[[  6 -10]
 [-39  23]
 [ 28 -57]]
=>
[[  6 -10]
 [ 28 -57]]

[[ 22 -23  37  26  38 -22 -31  18   4   4]
 [-30 -10  13 -14  -8  21 -19  18 -28  29]
 [ 43 -39  43  -3 -40  26 -12 -40  52 -27]]
=>
[[ 22 -23  37  26  38 -22 -31  18   4   4]
 [ 43 -39  43  -3 -40  26 -12 -40  52 -27]]

[[-39  32  18 -25 -40  14  -3  17 -69 -69]
 [ 18   3  51  56 -10  34 -45  -6  -8 -35]
 [ 35 -20  -9 -54   9 -66 -58  65 -48 -40]
 [-50  -9 -28  22  56  47 -68 -31 -45  -8]
 [ 40  62 -65  -5 -38  26 -25  -9  16  67]
 [-17  10 -30 -67  -4 -58  49   2  13 -64]]
=>
[[-39  32  18 -25 -40  14  -3  17 -69 -69]
 [ 35 -20  -9 -54   9 -66 -58  65 -48 -40]
 [ 40  62 -65  -5 -38  26 -25  -9  16  67]]

[[-12 -18 -45 -20]
 [ 16  24  62  24]
 [-12 -17 -44 -20]
 [ -6 -28   3  27]
 [  3  25 -12 -33]
 [  2  23 -13 -32]
 [  2  22 -13 -31]
 [ -8 -34   5  35]
 [-12 -18 -45 -20]
 [ -2  10 -40 -19]
 [ -2  10 -40 -19]
 [  2  24 -13 -32]]
=>
[[-12 -18 -45 -20]
 [-12 -17 -44 -20]
 [  3  25 -12 -33]
 [  2  22 -13 -31]
 [-12 -18 -45 -20]
 [ -2  10 -40 -19]]

[[ -6 -10  27   2  19  -2  24 -10   9   8   7  12   5]
 [ 14  15  21  14  29   0  30   5  15   9  11  53  -3]
 [ 42  17  29  19  42 -22  43 -11  58   5  -1  51   6]
 [-46  -7  12   2   3 -24   4 -23 -28   5 -21  10  -9]]
=>
[[ -6 -10  27   2  19  -2  24 -10   9   8   7  12   5]
 [ 42  17  29  19  42 -22  43 -11  58   5  -1  51   6]]

[[-17  -7   8  11 -37 -21  47 -52   3  10]
 [-11  -9  11   3 -34 -20  47 -40   1  11]
 [-17 -10  14  14 -37 -17  45 -54   4  14]]
=>
[[-17  -7   8  11 -37 -21  47 -52   3  10]
 [-17 -10  14  14 -37 -17  45 -54   4  14]]

[[  5   4   4 -30  30  35 -32  -2]
 [-19 -29  25 -60  22 -27  18  36]
 [ 22 -49  52 -25   7  28 -61   9]]
=>
[[  5   4   4 -30  30  35 -32  -2]
 [ 22 -49  52 -25   7  28 -61   9]]
---
[[ 27 -32 -30 -31  35 -28 -40 -40 -31  36]
 [ 13 -13 -13 -12  17 -43  42  43 -12  48]
 [-40  34  31  31 -48 -31 -33 -33  33  43]
 [ 40 -34 -33 -32  51   1  35  35 -34 -10]
 [ 30 -33 -32 -31  37 -38 -31 -31 -33  45]
 [ -3   2   3   3  -4  48 -39 -40   3 -53]]
=>
[[-32 -30 -31  35 -28 -40 -40 -31  36  27]
 [-13 -13 -12  17 -43  42  43 -12  48  13]
 [ 34  31  31 -48 -31 -33 -33  33  43 -40]
 [-34 -33 -32  51   1  35  35 -34 -10  40]
 [-33 -32 -31  37 -38 -31 -31 -33  45  30]
 [  2   3   3  -4  48 -39 -40   3 -53  -3]]

[[-32 -35 -47  -7 -25 -33]
 [-29 -35 -45  -3 -19 -24]
 [-29 -35 -45  -4 -20 -25]
 [-32 -38 -49  -5 -22 -27]
 [-35 -38 -51  -6 -26 -33]]
=>
[[-35 -47  -7 -25 -33 -32]
 [-35 -45  -3 -19 -24 -29]
 [-35 -45  -4 -20 -25 -29]
 [-38 -49  -5 -22 -27 -32]
 [-38 -51  -6 -26 -33 -35]]

[[  2  70 -39  55  11]
 [-28   1 -13 -33   7]]
=>
[[ 70 -39  55  11   2]
 [  1 -13 -33   7 -28]]

[[ 28   6 -20  21   0  49  24  41 -53  31  68 -23 -11 -27 -36]
 [-13 -14   2   3 -12  22 -30 -13   0  52 -28  15  52 -21 -39]
 [-19  10  15 -10 -15 -32  32  44  -5 -44 -14 -14 -46  -3  69]
 [-22   1   0 -13  -1  15  12  54 -21  20 -12  -7   8 -50  18]
 [-12 -11   2  34  28  30  -3  13 -25  56  12  -3  35 -15 -43]]
=>
[[  6 -20  21   0  49  24  41 -53  31  68 -23 -11 -27 -36  28]
 [-14   2   3 -12  22 -30 -13   0  52 -28  15  52 -21 -39 -13]
 [ 10  15 -10 -15 -32  32  44  -5 -44 -14 -14 -46  -3  69 -19]
 [  1   0 -13  -1  15  12  54 -21  20 -12  -7   8 -50  18 -22]
 [-11   2  34  28  30  -3  13 -25  56  12  -3  35 -15 -43 -12]]

[[  2  13  -6   0   6  14  24  -3]
 [ 23   4 -48  63 -39 -22  15   7]
 [ 23  36  -1  42 -15 -15 -13 -21]
 [-39  -1  15 -46 -26  11  19  14]
 [-18 -18  49  45  -7  21 -28 -17]
 [  3  36  22  23 -51  -9   5 -12]]
=>
[[ 13  -6   0   6  14  24  -3   2]
 [  4 -48  63 -39 -22  15   7  23]
 [ 36  -1  42 -15 -15 -13 -21  23]
 [ -1  15 -46 -26  11  19  14 -39]
 [-18  49  45  -7  21 -28 -17 -18]
 [ 36  22  23 -51  -9   5 -12   3]]

[[ 28 -16  51  16 -41]
 [  1   5 -22 -39 -24]
 [ 64  -3  48   0 -14]
 [ 32 -18  58  18 -49]
 [-57  -1 -38   3   6]
 [ -9  -7  10  31  24]]
=>
[[-16  51  16 -41  28]
 [  5 -22 -39 -24   1]
 [ -3  48   0 -14  64]
 [-18  58  18 -49  32]
 [ -1 -38   3   6 -57]
 [ -7  10  31  24  -9]]

[[-41   5  15 -16 -16 -24 -21 -23  21  44  28   9   3   1]
 [-32 -15  14  -2  14 -42  -8   6  59 -32  36  22  -4  19]
 [-13   0  21  16  67   8   7 -15  11 -11 -52  44  -2  38]]
=>
[[  5  15 -16 -16 -24 -21 -23  21  44  28   9   3   1 -41]
 [-15  14  -2  14 -42  -8   6  59 -32  36  22  -4  19 -32]
 [  0  21  16  67   8   7 -15  11 -11 -52  44  -2  38 -13]]

[[-22 -11   3 -17  -1  -2 -33  -2 -23 -37  -2  -1  -5   0 -12]
 [ 10 -19  14  -2 -17  -1 -12  11  -7  13   1 -14   0  21 -16]
 [ -1 -16 -21 -32 -34 -34 -14 -31 -14   7 -11 -20  -3 -17 -13]
 [ -9 -29 -18 -28 -50 -34 -17 -19 -13  -4  -3 -25   0 -28 -31]]
=>
[[-11   3 -17  -1  -2 -33  -2 -23 -37  -2  -1  -5   0 -12 -22]
 [-19  14  -2 -17  -1 -12  11  -7  13   1 -14   0  21 -16  10]
 [-16 -21 -32 -34 -34 -14 -31 -14   7 -11 -20  -3 -17 -13  -1]
 [-29 -18 -28 -50 -34 -17 -19 -13  -4  -3 -25   0 -28 -31  -9]]

[[  6   2 -42  19  -3 -27  -7 -68  10  46]
 [ -4   2  20  -4   5   4   6  29  -6 -20]
 [  2  -1 -18   5  -2  -7  -3 -26   4  18]
 [ -5   4  28  -2   6   2   5  36  -8 -25]
 [ -4   0  34 -13   2  18   5  52  -8 -35]
 [ -2   6  14   6   5 -10   1  12  -4  -9]
 [ -1   0   5  -3   1   4   2   9  -2  -6]
 [  2  -1  -9   1  -3   0  -2 -12   3   8]
 [  3   0 -15   6  -2  -9  -4 -24   4  16]]
=>
[[  2 -42  19  -3 -27  -7 -68  10  46   6]
 [  2  20  -4   5   4   6  29  -6 -20  -4]
 [ -1 -18   5  -2  -7  -3 -26   4  18   2]
 [  4  28  -2   6   2   5  36  -8 -25  -5]
 [  0  34 -13   2  18   5  52  -8 -35  -4]
 [  6  14   6   5 -10   1  12  -4  -9  -2]
 [  0   5  -3   1   4   2   9  -2  -6  -1]
 [ -1  -9   1  -3   0  -2 -12   3   8   2]
 [  0 -15   6  -2  -9  -4 -24   4  16   3]]
